In the data rows, zero lies at 4.5, halfway between 4 and 5.
Here is a table of points, one per row:
2|2|8|6|4|4|5|3|5|4|3|4|5|6|4|6|4|2|4|3|6|5|2|7|3|3|4|4|6|4|4|3
4|4|1|4|7|7|4|4|4|2|5|5|4|7|5|3|1|8|5|2|6|9|4|2|6|9|5|7|9|2|6|1
2|2|5|3|6|5|4|3|6|5|4|0|5|7|4|9|5|5|8|3|5|4|5|5|7|3|5|4|4|8|3|4
4|3|4|2|5|5|5|4|4|3|2|5|4|6|2|4|4|1|5|1|6|5|5|4|4|6|5|5|6|5|6|5
9|6|6|3|1|6|4|8|7|3|4|7|3|6|6|3|5|6|3|9|5|2|4|2|3|0|5|3|3|5|4|2
5|6|8|5|3|6|4|1|5|2|4|6|5|5|2|6|6|6|5|4|6|2|5|3|0|3|2|6|4|2|5|6
6|5|4|3|6|5|5|7|4|3|4|4|4|5|2|4|8|5|2|7|4|3|2|5|3|5|7|9|5|5|6|4
5|4|4|7|5|6|5|5|4|5|5|5|5|9|5|3|5|5|3|4|6|5|3|4|7|5|4|7|7|4|2|0
5|7|6|2|6|5|0|6|7|1|6|3|2|7|2|6|8|3|4|5|5|4|0|1|2|4|9|9|2|3|7|3
5|5|8|5|1|4|2|3|7|3|7|5|4|5|5|3|4|1|6|2|4|5|7|6|3|7|4|0|6|4|1|2
7|2|2|3|5|4|8|9|6|7|3|5|6|4|5|5|4|4|3|5|2|5|3|4|3|5|5|3|6|6|7|2
7|6|6|5|4|3|6|5|6|6|6|4|4|6|2|4|6|5|4|3|4|6|4|5|5|4|3|5|6|3|8|4
4|4|7|6|6|7|7|3|2|5|5|4|7|7|5|5|1|9|6|0|9|8|2|4|6|9|3|9|6|8|7|6
3|2|3|2|6|4|4|4|5|4|5|4|6|4|7|7|3|2|5|5|3|3|6|5|5|3|2|4|5|4|5|6
6|2|5|2|5|5|3|6|5|4|7|5|3|5|6|5|3|2|6|5|2|4|4|7|5|5|5|3|4|2|4|4
1|2|5|6|3|6|5|4|2|3|2|4|7|7|2|5|3|5|3|2|4|6|3|4|6|4|2|6|4|2|1|3
5|5|4|4|6|4|3|4|4|4|5|7|4|5|6|3|7|5|4|6|4|4|4|4|4|5|6|2|3|4|5|6
3|4|6|9|5|0|2|7|3|5|6|6|6|1|3|6|4|4|1|7|1|6|6|6|8|4|4|0|4|4|6|8
5|5|1|4|6|3|4|5|5|4|6|5|5|5|2|5|6|8|4|7|5|4|6|2|3|5|5|6|5|5|5|4
2|6|2|5|6|5|2|3|5|5|8|6|3|6|3|6|4|4|6|4|5|7|5|3|4|3|6|6|5|3|5|3
6|6|5|4|6|2|4|7|2|6|5|5|4|4|7|3|5|5|5|3|5|5|3|7|5|3|2|4|7|4|3|4
3|6|0|4|1|2|6|8|4|2|5|5|4|6|5|8|8|4|6|8|4|9|1|4|6|5|5|7|4|5|6|4
5|6|5|3|5|6|4|2|4|6|5|4|5|4|3|6|4|0|6|3|4|3|7|6|3|6|5|2|4|5|3|6
3|4|6|6|5|7|5|1|3|3|3|2|5|7|4|9|3|4|7|2|4|5|4|3|4|3|6|7|5|4|2|4
5|6|7|6|3|4|4|0|4|4|2|5|2|2|7|4|6|5|2|5|7|4|6|5|2|8|5|6|0|5|2|9
1|5|5|4|4|5|5|3|4|4|3|5|6|3|5|5|4|5|6|3|5|2|6|5|5|5|4|6|3|5|3|5
4|3|5|4|2|8|4|4|9|3|6|3|5|7|4|4|5|5|4|2|4|3|5|3|1|1|6|6|5|3|6|6
3|4|1|5|7|5|6|5|1|5|2|1|8|4|8|3|5|4|2|4|5|4|4|3|7|1|6|3|4|1|6|2
6|5|7|3|6|0|3|3|6|3|8|6|4|5|5|4|4|5|4|6|3|2|4|5|4|5|5|2|3|4|6|6
6|6|3|7|5|5|6|5|4|4|3|4|5|6|6|3|5|6|4|6|3|5|4|3|7|5|3|5|7|5|5|6
1|6|5|4|5|6|5|3|4|4|8|3|4|2|4|1|4|3|7|4|4|4|6|4|3|5|3|2|3|5|6|8
4|3|2|5|4|6|4|2|5|6|3|4|6|2|6|4|3|4|4|0|6|4|5|5|2|6|2|3|5|4|5|5
5|6|4|4|6|3|4|4|6|6|4|5|3|4|7|6|8|6|4|6|4|5|3|3|5|4|5|4|4|2|6|5
3|7|5|5|7|3|7|3|3|7|3|4|6|2|4|2|4|6|8|2|6|7|5|4|7|7|6|4|5|7|4|5
7|7|7|6|2|3|6|6|6|4|6|9|4|4|4|4|3|6|4|7|4|5|1|3|4|7|8|4|4|8|6|5
7|7|5|5|3|5|4|9|6|4|3|6|5|5|5|3|6|6|3|6|5|5|4|4|4|6|4|8|3|5|7|5
5|3|4|7|5|4|4|1|3|6|5|2|3|3|4|3|2|2|6|6|4|4|5|6|6|5|4|2|1|5|5|7
5|5|3|6|7|0|5|5|6|6|5|7|4|6|4|4|4|9|5|4|6|5|3|7|7|6|9|1|4|6|7|4
4|5|4|7|2|2|3|8|3|8|4|5|5|2|4|5|3|2|5|6|2|5|4|3|6|3|4|6|7|7|3|5
7|4|5|6|3|6|5|4|4|5|5|4|4|6|6|5|4|8|3|3|5|4|4|5|6|5|2|5|2|5|3|5
3|4|4|2|5|7|6|0|4|6|4|3|3|2|4|5|6|3|5|3|5|3|2|3|5|2|5|4|2|4|4|7
4|3|4|4|3|4|3|4|3|3|4|3|5|4|3|5|3|3|4|3|6|3|3|5|3|3|3|5|4|4|4|3
4|4|8|5|2|8|5|4|2|6|4|4|3|5|5|5|2|7|6|1|7|5|4|6|6|5|1|8|3|6|3|4
4|2|6|7|0|6|4|5|4|4|4|3|5|0|3|5|5|0|5|8|2|4|9|4|5|1|1|2|4|5|1|8
5|4|9|9|4|1|4|1|7|5|5|6|5|2|3|5|8|2|6|4|2|2|4|6|2|3|3|1|2|7|3|6
5|4|3|7|7|6|7|0|2|3|4|4|7|4|4|4|6|9|2|3|8|7|5|5|7|3|5|7|3|3|4|7
5|2|3|5|6|6|3|4|5|3|6|5|5|4|4|6|5|4|6|4|5|4|6|2|3|7|8|4|3|2|5|6
4|3|4|3|4|4|9|4|3|5|1|5|7|3|1|0|0|4|6|0|5|4|8|7|5|6|1|9|8|8|2|3
2|4|8|4|5|3|4|2|3|4|6|3|4|5|5|4|4|3|6|3|4|4|6|5|3|6|6|4|3|7|4|5
3|3|2|3|6|8|6|7|1|5|5|3|5|2|6|3|2|4|5|1|6|5|7|6|6|6|4|5|6|5|2|5
6|4|4|5|5|6|6|4|4|4|1|4|5|4|5|5|3|4|6|4|7|6|6|4|4|5|4|6|7|6|3|3
4|7|6|4|4|4|5|7|7|6|5|5|5|6|5|4|7|6|4|5|7|5|5|5|6|3|2|4|5|6|5|5
3|4|2|6|6|4|4|6|3|7|2|6|5|6|3|7|1|7|6|9|2|7|4|2|7|6|4|2|6|3|5|5
6|3|5|2|4|7|4|2|4|3|5|5|3|5|5|2|5|5|5|5|5|2|3|4|2|3|5|5|2|2|3|6
8|5|3|2|5|5|6|6|6|4|2|4|4|5|4|2|6|4|1|8|3|4|3|3|5|5|7|7|5|6|7|3
4|2|5|5|3|5|5|2|2|3|4|5|4|5|4|3|7|5|4|5|6|3|4|4|5|4|4|4|3|4|3|6
4|4|5|4|6|8|6|6|5|3|6|4|4|6|6|5|6|3|3|4|7|5|5|3|5|2|2|5|6|3|6|4
5|4|4|5|5|3|4|4|8|5|7|7|5|7|6|1|6|6|3|9|4|6|2|4|3|5|6|2|2|3|6|3
3|7|4|8|2|3|3|8|4|5|4|6|3|4|5|3|5|4|2|6|3|4|5|7|5|7|4|6|6|4|3|2
4|0|4|0|4|3|2|4|3|5|6|2|5|5|7|5|5|2|3|1|4|4|5|7|4|4|4|3|5|3|1|4
7|6|4|3|8|4|4|8|6|6|3|3|4|4|6|7|4|5|6|5|3|5|6|6|2|5|4|2|6|3|6|2
These points spread out most along one direction. For each point below, how far along it does it lie, from 0 to 99? The average is 50, and the first point in the table lies past the average. One standard deviation of the points above along it is 16.
6|8|4|1|5|3|3|7|5|3|7|4|3|5|4|5|8|5|2|5|4|1|2|5|2|3|9|5|2|4|5|4 19
4|4|2|7|3|6|7|0|3|3|4|1|6|5|5|6|4|7|3|2|5|6|6|4|6|3|4|7|7|4|5|4 70
4|3|4|3|2|5|4|5|3|4|2|4|3|2|5|4|4|2|5|3|4|3|6|6|4|5|3|4|4|5|3|5 62
4|4|7|6|3|6|5|3|4|4|5|8|3|3|4|4|3|4|7|5|5|4|6|6|5|5|4|4|5|7|4|8 59
4|9|6|7|3|0|3|6|4|7|4|4|3|2|4|8|4|2|3|8|3|3|5|5|6|3|2|2|5|6|4|7 38
6|6|6|2|5|3|3|9|3|5|6|8|2|2|5|4|4|3|5|9|3|5|7|3|5|5|5|2|6|7|5|2 28
5|3|0|2|5|4|6|7|2|5|5|5|4|4|5|3|6|5|0|8|2|5|5|5|4|3|4|2|5|3|4|3 34
3|5|4|3|4|5|3|5|5|4|3|3|4|4|4|4|4|7|5|5|5|5|5|4|5|6|4|4|3|5|3|4 52
7|7|2|5|6|5|6|9|9|9|5|5|5|4|5|7|2|4|7|9|2|6|5|4|3|3|3|1|5|4|6|0 26
